rotation ticks, each row followed by its count of ticks:
The counts run from 0 to 309.
[100  96  93 108 125 104 109  68 138 142 144 137 139 127 138 161 117 116
 151 109 111  80  99  77  80 152 147  99  68 139 146 108 150 105 158 127
 138 134  98  99 113 149 127 103 126 122 134 116 134 119 101 130 140  66
 112 126 130 173 125  95 139 135 181 106] => 267
[ 66 133 150 152 174 112 124 119 138 156 174 150  86 125  90  78 125 157
 114 143 122 104  84 129 108 157  99 149 115 146  94 130 156 132 135 156
 147 148 133 141 132 105  91  99 186 127 100 126 126 110  86 166  96 122
 112 105 149 155 119  79 119 126 106 157] => 261
[ 91 123 171 128 107 136  87 135 103 127 178 119 112 125 101 119 118 121
 186 140 129 104 135 107 126 158 159 170 112 138 100 104 115 173 175 148
 122 166 158 153 134 127  86 135 171 128  98 128 107  97  88 148 105  87
 117 137 163 165  97 112  95 129 119 135] => 309
[ 50 118 100 179  93 115 148  94 139 122 136 135 130 125 134 121  90 119
 113 112 144 104 111  93 108 137 141 128  95 162 108 147 172 133 129 131
 142 184 188 116 132  76 119 128 166 118  95 108 152 117 140 165 119 118
 122  99 107 141 141  90 104 169 127  98] => 123
[103 117 153  80 127 106  64 140 132 121 190 117 139 167 123 119 109 146
 158 120  82 100 132 116  96 163 117 137 143 152 147  63 119 133 164 171
 126 129 141 169 144 137 116 119 172 149 127 115 140  79  97 118 132  89
 115 140 165 165 148  98 120  97 163 117] => 243
[ 89  74 188 112 133 105 118 103 131 139 185 141 179 149 143 104 113 139
 171 124 127 114 108 149 142 137 120 119 108 174 130  76 120 158 173 156
 120 145 144 147 152  71 141 155 142 112 129 156 116  89 117 158 105 119
 131 127 144 138 108 115  85 120 145 138] => 306
[107  99 115 121 142 105 110 117 155 170 131 169 139  90 116 100  94 100
  87 130 131  81 128 119 121 156 144 161 120 111  79 103 134 129 172 177
  97 126 132 146 148 129 126  93 145 155 100 124 112 124 128 113  99  96
 106  92 130 170 123  81 114 138  89  67] => 275
[ 99  66 155 141 171 139 134 142 122 163 163 173 135 123 145 134 139 127
 143 166 151  83 112 105 112 147 157  67  84 140 137 142 127 137 138 147
 112 147 131 150 150 137  73 103 120 124  98 133 112 159 117 130 136  88
 145 119 141 148  80  80 106 154 132 105] => 284
[ 77  98 109 111 197  97  94  85 120 118 106 157 131 125 107 125 106 107
 146 121 109 118  96  72  90 134 124 140  75 150 126 167 168 146 130 128
 132 146 142 152  81 121 149 113 158  84 140 148 153 110  88 161 122  94
 151 127 139 172 141 109 130 120 146 121] => 73
[ 73 110 119 151 151 124 155  74 127 104 140 154 174 142 126  78  82  94
 159  95 106  87 152 119 109 144 121 114  95 153 128 115 143 125 117  95
 167 154 158 136 153  85 154 141 140  98 116 133 127 150 126 150  83 129
 136 126 114 119 145  87  97 163 174 151] => 190
[ 69  91 133 108 133  86  89 124 108 159 118 192  97 115  90 107 119 123
 115 121 129 124  91 127 121 135 109 164 103 174  92 153 186 115 152 152
 123 154 144 165 101  89 118 111 159 111 114 140 137 104 113 152 109  93
 130 108 105 128 117  77 116 111 111 134] => 7
[ 81 114 116 123 162  88  80  90 119 139 150 177 140 101 129 121 109  95
 143 120 118 107 110 104  73 150 128  99  86 142 121 152 179 140 133  79
 152 155 149 124 104 140 115 100 150  94 125 147 123 131  72 155 108  90
 124 134 140 130 133  99 155 125 154 170] => 201
[ 68 129 131 118 140 100 122 108 128 168 155 164  71 124 108 130 137 111
 105 144 115  88  75  96 121 172 162 147 117 166 116 156 184 127 134 159
 135 132 152 139 103 103 113 107 216 110 108 114 132 115 107 144 106 116
  99  91 149 140 122 108 117 119 136 127] => 263
[118  68 165 102 169  88 112 134 127 116 147 171 164 107 145 113 114 111
 115 134 120 115 120 144  85 127 102  90 127 154 130 104 144 153 180 141
 125 132 170 184 152 136 139  85 120 124 106 176 119 110 112 121  75 123
 162 100 117 128 104  95 102 124 146 116] => 225
[ 82 146 124  96 144 105 163  93 150 148 152 158 146 152 125 109 142  78
 163  93  86  62 109 142 115 177 140 127  99 136 140  69 121 103 122 142
 146 100  94 135 142 120 145 146 150 121 112 102  88 132 118 105 120  86
 121 143 149 148 144  80 107 132 164 145] => 1
[120 127 135  75 158  83  92 119 160 116 149 127 154 129 157 137 111  92
 138 106 130 114 118 128  89 147 117 133  95 121 138 104 125 175 180 147
 100 121 161 162 135 148 152  93 147 108 120 172 131 114  81 144 107 107
 158 134 167 171 141 104 140  84 134  80] => 291
[100 117 119 140 132 115  95 114 120 167 154 189 186 151 155 124  95 109
 183 130 130 121 156 157 115 166 124 131 128 130 111 111 127 165 149  97
  82 173 156 169 135 107 171 128 133 124 111 183 129 122 109 174 134 131
 171 146 148 148 122 107 119 115 138  94] => 166
[ 74  72 136 136 101 105 176 170 115 112 133 118 137 137 161 118 131  83
 121 138 133 101  88 117  71 143 126 130 111 147 137 121 140 133 170 124
 123 153 151 166 119 149  85 101 108 142  86 142 121 124 126 111  91  95
 169 108  94 142 109  90  73 151 112 113] => 31
[ 93  96 149  96 138 102  99 131  87 168 140 186 148 128 123 123 120 115
 160 151 119  81 154 104 118 177 172 112 121 132 130 143 126 130 162 117
 137 125 121 121  85  98  74 101 158 137 139 126 126 146 144 124 106 113
  81 140 145 129  91  62 101 159 156 107] => 217
[ 85 105 128 103 153 112 116 158  90 156 133 141 138 146 124 131 140 103
 169 149  98  66 144  87  86 184 175 124  97 128 156 131 111 113 140 122
 143 129 115 144  95 151  76  92 132 141 127  93 128 144 130 106 127  98
 129 164 158 168 109  87 117 165 150 115] => 219
[ 97  72 153 144 196 135 128 123 122 158 157 183 149 126 141 132 131 128
 167 160 142  84 119 104 116 145 165  57  88 128 145 152 132 150 119 138
 106 132 135 148 138 117  81 107 130 115 106 148 117 157 114 143 137  93
 138 126 157 142  89  76 121 150 134 102] => 283
[ 74 138 133 119 108 123 158 144 136 113 161 117 150 149 161 149 114  94
 140 132 142  79 154  87  96 157 165 100  94 134 131 105 125 134 154 142
 135 110 163 139 150 135  85 104 147 145 102  82 138 145 127 100 103 141
 138 127 165 202 168  86 120 158 116  80] => 300
[ 65  96 143 112 154 116 140 159  89 148 139 173 154 172 119 141 132 112
 166 136 122  99 123 104 119 151 135  91  86 169 153 172 145 120 107 128
  96 140 145 162 111 104  99 126 113  90  99 134 128 143 116 171 152 105
 178 160 138 138 106  82 110 133 137 117] => 155
[105 148 107  96 157  90 149 122 139 121 118 166 147 122 113 105 111  79
 119  91  98  72 151 132  77 156 110 133 120 108 102  84 121 114 154 131
 126  92 103 153 136 155 146 105 113 151  92 117  96 133 105 107  97  96
 135 128 135 177 150  56 122 147 129 106] => 209
[ 74 109 104 143 141 116 139  61 149 121 156 136 179 154 146 129  87 129
 138  97 116  96 136  99  80 145 104  78  78 144 127 107 147 113 142 101
 170 139 115  98 133 115 129 110 130 127 158 114 153 133 111 141 111 123
 107 117 142 170 173  65 127 153 167 126] => 61
[ 80 154 125 136 131 127 120 119 133 130 148 170 154 169 159 159 109 158
 166 130 119 107 159 130  64 176 128  76 144 121 133 104 148 147 131  98
 110 133 135 163 117 134 129  90 154 157 111 138 165 115 116 133 135 141
 148 126 158 171 150  72 140 142 157  70] => 233
[100 109 189 116 121 122  88 122  98 134 191 130 138 130 112 105 111 123
 187 138 131 108 136 116 135 150 148 153 113 149 103  86 121 173 188 151
 121 146 154 147 145 106  91 145 164 129 103 144 103 100  90 153 100  96
 109 134 158 154  85 110  84 125 121 137] => 308
[ 72  95 143 115 182 107 135 149 141 112 111 151 158 136 151 117 149 115
 155 122 100 100  86 129  62 133 142  96 111 150 161 115 128 121 111 150
 124 129 143 203 115 145 138  94 108 129  93 124 134 107 129 104 138 106
 196 141 129 166 127 111 123 149 165 115] => 222
[102 125 119 143 140 141 113 134 152 168 182 166 117 135 114  64 123 105
 135 139 106  66 127 163 117 164 129 153 144 126  94  93 121 105 118 159
 149 168 144 164 181 135 102 116 152 146 111  84  91 123 127 124 123  80
 104 121 147 128 118  87 104 159 135 144] => 194
[ 82 164 117 136 117 119 113 119 134 137 125 162 151 164 167 157 114 142
 175 121 113 109 143 137  64 183 137 115 151 110 133 104 122 161 136 103
 110 149 137 160 102 121 138  94 164 162 109 134 162 103 131 129 143 131
 147 133 157 168 139  84 127 143 162  61] => 232
[ 84 127 150  87 157 100 103 122 111 133 132 190 147 166 153 169 152 128
 194 135 110 111 117 130  88 168 135  74 118 139 158 133 150 149 135 117
 116 122 126 168  92 125 112  97 160 109 132 151 149 108 110 136 140 110
 150 144 160 141 123  68 131 114 174 106] => 26
[ 85 121 129 168  99 125 125 119  99 176 165 178 170 145 148 128 100 142
 174 151 153 113 162 156 104 173 121 112 123 127  99 121 132 161 167  83
 110 178 151 149 135 110 102 106 126 147 107 156 128 140 118 169 112 141
 146 139 143 153  91  85 105 151 116 117] => 168
[109  95 146 119 137  99 129 124 113 127 147 127 172 130 136  97  78  95
 133 130 134 109 142 124 124 150 128 159 126 133 113 110 100 184 198 136
  99 136 174 146 140  84 145 132 158 122 112 178 126 118 119 154  79 134
 123 114 132 142 100 106  66 137 125  73] => 100
[ 49 113 183 167 113 135 130 124 114 127 149 156 136 127 152 127 124 136
 169 153 139 106 139 112  97 158 171  92 139 144 112 112 149 160 135 127
 154 155 158 152 117 100  76 108 183 154 108 112 150 114 149 105  94 151
 118 111 144 158 129  86  96 177 130 129] => 43
[ 91 144 106  96 112  71 132 123 153 196 120 168 157 125 151 116 132  80
 108 128 140  88 103 167 113 171 154 171 115 133 101 118 102 134 169 153
 124 124 143 121 108  76 136  96 149 131 130 121 109 116 137 148 111 129
 116 142 145 162 134  98 118 137 113  83] => 149
[ 79  89 103 138 155 100  92 107 126 138 157 159 134 117 129 120 108  99
 133 120 116  98  98 105  73 141 124 103  83 141 136 170 173 132 131  89
 151 173 162 126 109 137  94  90 136  97 128 142 123 139  83 160 117  69
 124 128 124 117 116  84 142 129 151 157] => 202
[105 160 129  99 100 108 117 100 139 129 177 136 123 166 111 153 124 132
 157 113 107 101 110 131 111 162 129 138 140 157 127  63 132 144 158 172
 104 130 148 157 146 121 170 136 174 118 107 123 113  64  93 150 142  90
 130 122 158 161 121 123  92 110 178  93] => 116
[109 126 116 111 137  97  95 122 126 151 139 165 185 157 148 119  91  94
 172 121 120 114 153 148 117 169 120 152 121 132 122 118 127 163 145 119
  86 151 179 189 133 114 183 127 139 110 117 177 135 116 118 171 136 127
 182 146 153 144 128 117 120 105 154  88] => 165
[115  95 146 104 131 105 174 145 138 140 132 128 110 125 141 141 165 112
 115 134 122  91  76 130  94 153 147 143  90 160 154 106 111 123 181 191
 133 132 134 174 134 128 101  78 124 125 102 111 105 108 130 109  97 110
 171 106 128 166  92 110  80 156 146  91] => 287
[ 99 142  98  98 169  88 125 134 147 128 128 156 163 129 120  92  92  83
 112 102 105  85 134 135  79 148  92 142 113 103 101 104 126 113 148 130
 124 108 110 150 131 159 148  97 108 155  98 118 107 139  96 121  99 108
 152 139 137 183 166  71 136 133  99 119] => 210
[ 88 133 120 117 211  85 127 107 177 156 139 178 168 130 157 108 112  95
 106 132 130 101  90 151  86 156 118 111 121 110 113 116 123 154 134 160
 112 106 138 154 128 124 164  96 146 125 123 146 123 125 100 148 115 137
 143 116 167 180 170  91 136 114 113  83] => 84
[ 76 111 106 151 131 117 153  69 124 107 132 142 176 156 129  92  75 103
 150  89 102 104 144 115 107 143 109 118  81 168 130 113 160 108 125  91
 167 164 147 147 145  84 159 134 133 109 128 129 144 140 130 144  91 141
 159 122 108 143 151 101  98 154 177 153] => 189
[110 124 104 129 150 107 174 150 139 161 147 176 130 140 112  95 106  88
  82 130 141  81 124 142 125 151 100 147 107 143  90 137 144 106 146 160
 109 128 162 162 159 117 120 108 124 113  80 131  93 152 118 158 104 108
 155 103 128 139 111  71  90 133  79  99] => 146
